In the data rows, 128 means zero.
Here are some points, one per row:
[ 39  86 124 131 116 158 112 114 138 127  98 117 124  79 145 145 127 141
 100 122 156  73 113 161 126 131 142 173 135 163 158 160 157 137 122 109
  99 135 161 145 125  95 115 138 146  83 134 127  97 100 126 141 173 114
 118  93 148  83 108  93 133 161  98 117]
[117 135  78 115  95 137 149 174 109 104 150 114 141  97 130 113 195  89
 112 131 114 140 114 125 140  92  94 138 119  79 115 119 155 137 154 149
  79 105 101 147  80 107 117 117 133  64 102 102 140 190  81 132 104 108
 144 122 106 146 138  97 168 148 117 144]
[123 104 140  97 162 116  75 165 139  92 143 105 129  83 179 118 133  89
 109 117 122 159 140 151  99 128 110 110 137 145  92 139 110 156 142 138
 137 109  93  87 147 148  94  74 138 129 146 174 114  82 144 141 103 120
  77 131 132 159 202  75 168 163 138 107]
[115  70 127  94 135 113 110  79 138 188 156 100 192 167 166 148  79 183
  85 160 121 129 113 113 150 163  90 160 120  93 133  94 218 147 123  48
 150 144 132 145 173 143 123 139 144 115 157  85 138 156 139 149  93 180
 138 104 138 140 164 128  51 145  71 158]
[105 137  37 151  89 116 158 104 120 130  98  87 161 177 133 159  44  65
 175 128 128  91 143 139 102 193 136 183 109 114 146 132 153  41 104 174
 141 138 131 175 178 118 117 135 126 125 170 121 128 116  66 120  98 137
  98 147 140 116 173  66  80 153 139 164]
[105 140 141 142 185 125 164  87 100 106 145 119 124 116  91 114 115 188
 120  82 129 171 145 146  73 117 136  99  89 139 120 114 134 143 121 111
 111 107 182 122 144 110 107 176 146 181 128  82 140 113 122 133 105 128
  80 135 152 134  85 164 197 163 121 128]
[123 162 113 114 116 128  74 130 145 117  85 115  81 155 154 128  98 142
 134 100 157 106 152 141 116  91 139 132 118 126 156 106 114 112  82 202
 159 119  93 255 127 119 129 126  99 241 133  90 132 186 137 121 135 149
  91 127 134  96 185  80 150 160  96 118]
[ 86  67 169 135 126  63 186 138 122  83 176 164 149 116 108 109  95 169
 138 150 150 125 109 113 158 157 194 159 136 132 164 101 198 110 143  53
 166 121 132 103 169 140  98 108 147  84  71  99 147 118 185 130 118  89
 149 134 154 186 142 127 118  47 124 154]
[100 135 123 129 174 134 162 189 115  97  85  44 161 117 170 126 159 134
 105 129  80 108 145 130 147 122 135 115 112 158 144 115 125 124 127 103
 177 127 104 147  83 123 130 109 131 161 134 142 128 125  84 131 145 123
 116 150  95  94 150 144 137  42 165 147]
[118 136 209 175 196 137 178 107 122 130 172 115 142  85  82 102 250 130
 131 182 141 109 134 169 114 156 100 116 130 133 120  99 128 140  96  71
 173 128 181  76 113 152 200  82 119  20 126 165 150 154 164 137  94 107
 191 116 133 181 112 185 185 120 123 128]
[180  84 222 118 180 137 148  97 113 133 187  84 104  77 141  98 151 159
  92 144 147  65 146  67 112 134 145 111 101 101 146 127 196 169 156  76
 147 126 139  37 142 124 153 130 127  85 113 102 139 136 154 138  97  67
 170 153 101 179 115 141 113 143 145  90]
[156 160  67  27  67  99  93 115 140 167  89  92 144 143  77 153 141 103
 152 107 140  50 144 162 118 143 156 148 138 170 163  82  86  93 143 178
 110 139 115 186 147 122 114 172 124 154  97 113  96 128 132 117 128 162
  99  71 136 105 172 134  88 145 119 139]
[170 157 112 126 149 136 131 168 129 146  94 153 135 143 151 111 153 155
 166 142 125 146 108  92 123 145 165 157 128 144 114 137 140 113 143 148
 133 136 146 183 181 158 164  68  97 100  91 131 129 122  65 138  95 154
  25 116  89 115  81 140 148 169 104 132]
[ 67 122 112 196  97  65  79  83 140 157  56 142 165 126  85 119  84  80
  91 110  91 109 131  78 135 173 161 202 120  80 119 101 140 118 156  60
 153 159 126 141 202 139 127 126 103 174 152 103 134  96 111 137 123 135
 153 113 108 174 154  92 159 123 126 137]
[166  91  66  91 128 120  39 141 136 178  93 163 231 187 155 132 129 109
 128 112 117  64 122 124 183 161 219 161 135  47 182 133  98  99 143 124
 159 137 125 147 154 113  61 204 116 134 143  82 131  82 105 132 117 158
 169 140 159 107 152  79 114 141 118 112]
[126  94 176 121 125 158 141 162 125 171 164  98 112  82 103 140 125 142
 150 129 118 155 146 115 152 189  93  99 113 126 160 107  84 116 130 118
 163 117 155 138 121 136 119 131 127 135 151 126 132  77 199 150 137 154
 102 136  94 106 106 146 134 112  57 133]
[ 50 165 133 122  85 131 107 135 129  99 114 170  67 186 114 194 186 100
 146 112  63 159 140 153 101 118 109 133 114 102 149 117 103 189 143 174
 148  89 181 175 145 128  92 140 108 178 148 182 101 168 110 121 120 121
 104 128 134  60 147 106 104  92 129 113]
[185 116 140 135  94 126 122 133 112 107 117 129 141 110 165 119 149  75
  91 110 133 121 162 145  93 149 148 131 143 184  72 112 124 140 130 114
 164 132  88 145 175 137 101 161 148 122 120 131 139 142 125 109  66 124
 147  98 127 106  62 100 123 137 135 111]
[106  76  99  97  88 159 149  79 122 102  49 104 174 114  99 142  92 128
 103 130 142 126 144 127 148 140 121  83 120 145  95 143 148 132 143 115
  91 115 113  73  81 106  99  77  95 111  89 106 160 120 164 107 129 125
  95 158 133 128 131 133 147 166 126 121]
[114 192 168  98 120 129 146 121 129 140 108 112 104 159 133 138  76 163
 141 120 109 161 131 131  98 191 134 141 157 112 114 111 154 128  92 179
 175 132  91  88  50 115 135 135 149  82  98 119 109 125 101 123 140 127
  95 138 121  96  87 111 148 144 110 137]
[135 159 126 112 160 176 162  83 153  89 162 180 155 116 150 136 106 186
 158 110 101  97 147 156 138 125  35 140 116 178 121 150 142 118  84 132
 120 111  88 127 126 131  78 112 111 137 125 110 123 154  91 133 151 137
 144 142 147 168 145 114 160 131 130 108]
[110 156 168 129 102 118 154 150 137 134 186 132 187 143 142 106 137 119
 109 124 143 134 151 154 138  67 101 111 110  95 136 119 138 128 100 173
 123 139 108 116 154 119 121  21 138 145 120 130 146  82 117 125 145 116
 158  96 121 115  94 157  86 124 144 118]
[153 192 107 179 102 115 106 171 162  93 142 229   0 169 126 156 102  87
 110 139 199 195  77  90 157  84 158  89 148 223  87 144   6 156 135 161
  48 147 211  56 107 138 161 177 124 146 212 125 168 219 104 134 179 136
 135 190 132  81 139 151  25 170 206 188]
[ 46 128 103 112 133  51 152 131 147 137 141 130 117  92 170 154  63 130
 147 112 107  85 164 131 119  99 117 109 153 108 153 112 121 116 128 140
  99 153 141  93  78 147 184 140 111 141 115 177 129 134  87 114  96 127
 132 122 147 118 104 118 170 147 117 125]
[120 143 132 118 131 111 139  81  98 169 114 138 117 107  83 132 114 128
 111 119 109 160 147 162 139  94 140 158 128 133 183 193 133 104 165 135
 112 120  74 139 118 118 126 123 120 131 123 136 156 109 123 132  98 140
  72 145 104  88 109 122 124  87 115  90]
[189 118 104 107 145  96  99 129 128 136  83 130 124 125 105 113 115 144
 153 159 103 119 124 121 144 107  81 115 115 101 184 116 154 117 120 140
 150 123 150  93 156 122 121 127 159 140 160 158 110 147 140 124 117 118
  78  93 181 124  94 118 160  85 122 143]
[ 92 148 188 111 123 140 105 120 162  73 129  77 165 124  93 172 150  74
 119 125 141  93  80 154 133  84 121 137 126  81 107 147 127  94  98 122
 139 128 115 176  80 124 103 159 130 173  93 196 121 120 118 130  74 147
 121 149 170 129 112 132 138 184 121 109]
[169  78 131 116  77 136 138 127 112 150 141 102 131 113 100 129  14 132
 121 143 114 101 100 110 159 208 187 130 126  74 149 194 109 180 130  74
 190 155 109 145 221 101 157  90 137  96 130 101 122 147 136 131 127 144
 152 117 143 234 139 151 161  96 117 155]
[137 167  61  92  87 107 143 171 118 181 116 116 129 167 158 128  90 160
 122 165  72 126 129 144 147 109 141 131 142 170  99 137  49 141 118 164
  65 104 181 236  61 107  72 155 135 168 117 153 106  70 134 113 105 116
  93 117 139  75 165  94 143 120 129  87]
[180 141  69 195 145 203 171 118 176 163 189 175  16 173 112 132 207  41
 103 130 215 255  98  89 161  73 139  79 128 226 140 147  94 152 145 178
  84 133 185  63  24 161 184 211 139 133 145 149 134 178 138 120 192 125
 125 136 101 175 164 122  51 130 186 143]
[113 172  47 146 166 124  60 151 113 155  88 135 150 171 100 140  18 128
 103 136 133  87 152 136 138 183 139 127 122  66  73 157 111 133 134 132
 167 154  88 167 173 101 107 176 114 107 116  58 141 162 162 124 100 126
 132  66 165 133 156 121  78 101 104 136]
[173 153  88 159 121 109  98  83  85 162 131 154 134  91 137 111 133 180
 133 124 134 143 112 101 113 157 161 119 145 126 137 125 163 130 141 119
 166 133  96 146 132 136 114  74 127 158 136 152 121 101  92 126 160 103
 191 129 117  76 124 138 119 143  94 154]
[ 77  51 219 104 170 140 152 129 132 127 173 103 193 104 125  54 117 203
 129 172 106 120 126 111 105 142 205 159 131 114  76 149 150 136 179  75
 147 134 107  99 104 144 138 119 165  89 161 126 154 142 125 143 171  88
 208 146  96 239  71 143 108  79 132 145]
[155  98 117 163 116 121 208 116  99 171 134 168  88  67 167 140 156 113
 146 120 112  76  94 130 140 147 154 148 147  86  92  95 145 104 125 177
  88  99  86 149 115 144 153 116 136 158 173 148 103 113 143 123 144 144
  79 144 137 126 128 173 146 105 128 111]
[145 124 111 151 108 149 193 106 108  74 146  79 168 147 149 136 160 160
 125 153 129 129 122 112 141  83  60 120 132  84  95 154 117 144 108 135
 154 144 144  81 196 135 130 202 131 147 107 135 109  86 159 128 162 123
 152  69 128 100 118 150 151 153 120 112]
[112 132 100 159 104 158  72 184 163 137 136 156  64 158 115 178 160 110
 195  63 109 150 134 131 118  12  75 114 152 187  89 166  71  97 114 148
  88 110 174 128 134 136 177 111 144 144 155  58 119 122 118  98 126 152
 152 134  94  59 159 159 102 130 184 152]
[219 116  90 181 158 171  75 154 152  33 138 160  43 134 111  81 207 114
 136 140 138 158 129 157 123  72 139  90 147 163 118 119 124 168 113 109
  57 149 144  90  81 125 197 216 121 127 133 169 111 119 111 139 180 136
 139 159  71 155 140 183  93 122 188 121]
[165  83 244 141 162 151 175 153 113 104 143 152  92 159 125  83 174 158
 127 129 133 181 111  88  82 101 120  72 114 119 165  86  88  89 143 106
 104 134  93  82  92 144 129  60 117  89  88 124 130  93 146 121 145  99
 185 141 138 124  79 133 170 129 129 112]
[183 165 180  91 152 144 107 128 124  77 146 145  91 122 151 109 199 105
 140 106 178 171 105 131 116 153  65 113 122 151 106 178 167  97 124 112
  76 120 154  96  52 117 136  69 121 109 124 172 135 151 166 126 190 124
 155 142  99 151  96 171 126  93 135 103]
[ 94 164 181 138 130 114  85 110 116 181 109 133 203 119 121 122 118 102
 166 135 162 170 137 133 122 128  56 105 140 143 147  86 146 173 124 144
 110 114  81 119 180 133 138 113 122 102  82 164 100 137 195 129 137 134
 154 175 156 137 117 129 145 116 158 118]
These points spread out most along one direction. Take the direction at right angles to it along which they spread out most. Then take the direction at right angles to both along which they spread out most. Go by this last direction. Where along it does each point below lie, from 0 to 99? 50 is the average, and the first point above lies past it. One standard deviation of the points above along it is 16.
[117 135  78 115  95 137 149 174 109 104 150 114 141  97 130 113 195  89
 112 131 114 140 114 125 140  92  94 138 119  79 115 119 155 137 154 149
  79 105 101 147  80 107 117 117 133  64 102 102 140 190  81 132 104 108
 144 122 106 146 138  97 168 148 117 144] 61
[185 116 140 135  94 126 122 133 112 107 117 129 141 110 165 119 149  75
  91 110 133 121 162 145  93 149 148 131 143 184  72 112 124 140 130 114
 164 132  88 145 175 137 101 161 148 122 120 131 139 142 125 109  66 124
 147  98 127 106  62 100 123 137 135 111] 50
[105 137  37 151  89 116 158 104 120 130  98  87 161 177 133 159  44  65
 175 128 128  91 143 139 102 193 136 183 109 114 146 132 153  41 104 174
 141 138 131 175 178 118 117 135 126 125 170 121 128 116  66 120  98 137
  98 147 140 116 173  66  80 153 139 164] 39
[180 141  69 195 145 203 171 118 176 163 189 175  16 173 112 132 207  41
 103 130 215 255  98  89 161  73 139  79 128 226 140 147  94 152 145 178
  84 133 185  63  24 161 184 211 139 133 145 149 134 178 138 120 192 125
 125 136 101 175 164 122  51 130 186 143] 21
[137 167  61  92  87 107 143 171 118 181 116 116 129 167 158 128  90 160
 122 165  72 126 129 144 147 109 141 131 142 170  99 137  49 141 118 164
  65 104 181 236  61 107  72 155 135 168 117 153 106  70 134 113 105 116
  93 117 139  75 165  94 143 120 129  87] 66
[ 39  86 124 131 116 158 112 114 138 127  98 117 124  79 145 145 127 141
 100 122 156  73 113 161 126 131 142 173 135 163 158 160 157 137 122 109
  99 135 161 145 125  95 115 138 146  83 134 127  97 100 126 141 173 114
 118  93 148  83 108  93 133 161  98 117] 55
[183 165 180  91 152 144 107 128 124  77 146 145  91 122 151 109 199 105
 140 106 178 171 105 131 116 153  65 113 122 151 106 178 167  97 124 112
  76 120 154  96  52 117 136  69 121 109 124 172 135 151 166 126 190 124
 155 142  99 151  96 171 126  93 135 103] 63
[219 116  90 181 158 171  75 154 152  33 138 160  43 134 111  81 207 114
 136 140 138 158 129 157 123  72 139  90 147 163 118 119 124 168 113 109
  57 149 144  90  81 125 197 216 121 127 133 169 111 119 111 139 180 136
 139 159  71 155 140 183  93 122 188 121] 38
[145 124 111 151 108 149 193 106 108  74 146  79 168 147 149 136 160 160
 125 153 129 129 122 112 141  83  60 120 132  84  95 154 117 144 108 135
 154 144 144  81 196 135 130 202 131 147 107 135 109  86 159 128 162 123
 152  69 128 100 118 150 151 153 120 112] 56
[189 118 104 107 145  96  99 129 128 136  83 130 124 125 105 113 115 144
 153 159 103 119 124 121 144 107  81 115 115 101 184 116 154 117 120 140
 150 123 150  93 156 122 121 127 159 140 160 158 110 147 140 124 117 118
  78  93 181 124  94 118 160  85 122 143] 54
[ 46 128 103 112 133  51 152 131 147 137 141 130 117  92 170 154  63 130
 147 112 107  85 164 131 119  99 117 109 153 108 153 112 121 116 128 140
  99 153 141  93  78 147 184 140 111 141 115 177 129 134  87 114  96 127
 132 122 147 118 104 118 170 147 117 125] 62
[ 86  67 169 135 126  63 186 138 122  83 176 164 149 116 108 109  95 169
 138 150 150 125 109 113 158 157 194 159 136 132 164 101 198 110 143  53
 166 121 132 103 169 140  98 108 147  84  71  99 147 118 185 130 118  89
 149 134 154 186 142 127 118  47 124 154] 31
[ 77  51 219 104 170 140 152 129 132 127 173 103 193 104 125  54 117 203
 129 172 106 120 126 111 105 142 205 159 131 114  76 149 150 136 179  75
 147 134 107  99 104 144 138 119 165  89 161 126 154 142 125 143 171  88
 208 146  96 239  71 143 108  79 132 145] 32
[100 135 123 129 174 134 162 189 115  97  85  44 161 117 170 126 159 134
 105 129  80 108 145 130 147 122 135 115 112 158 144 115 125 124 127 103
 177 127 104 147  83 123 130 109 131 161 134 142 128 125  84 131 145 123
 116 150  95  94 150 144 137  42 165 147] 64
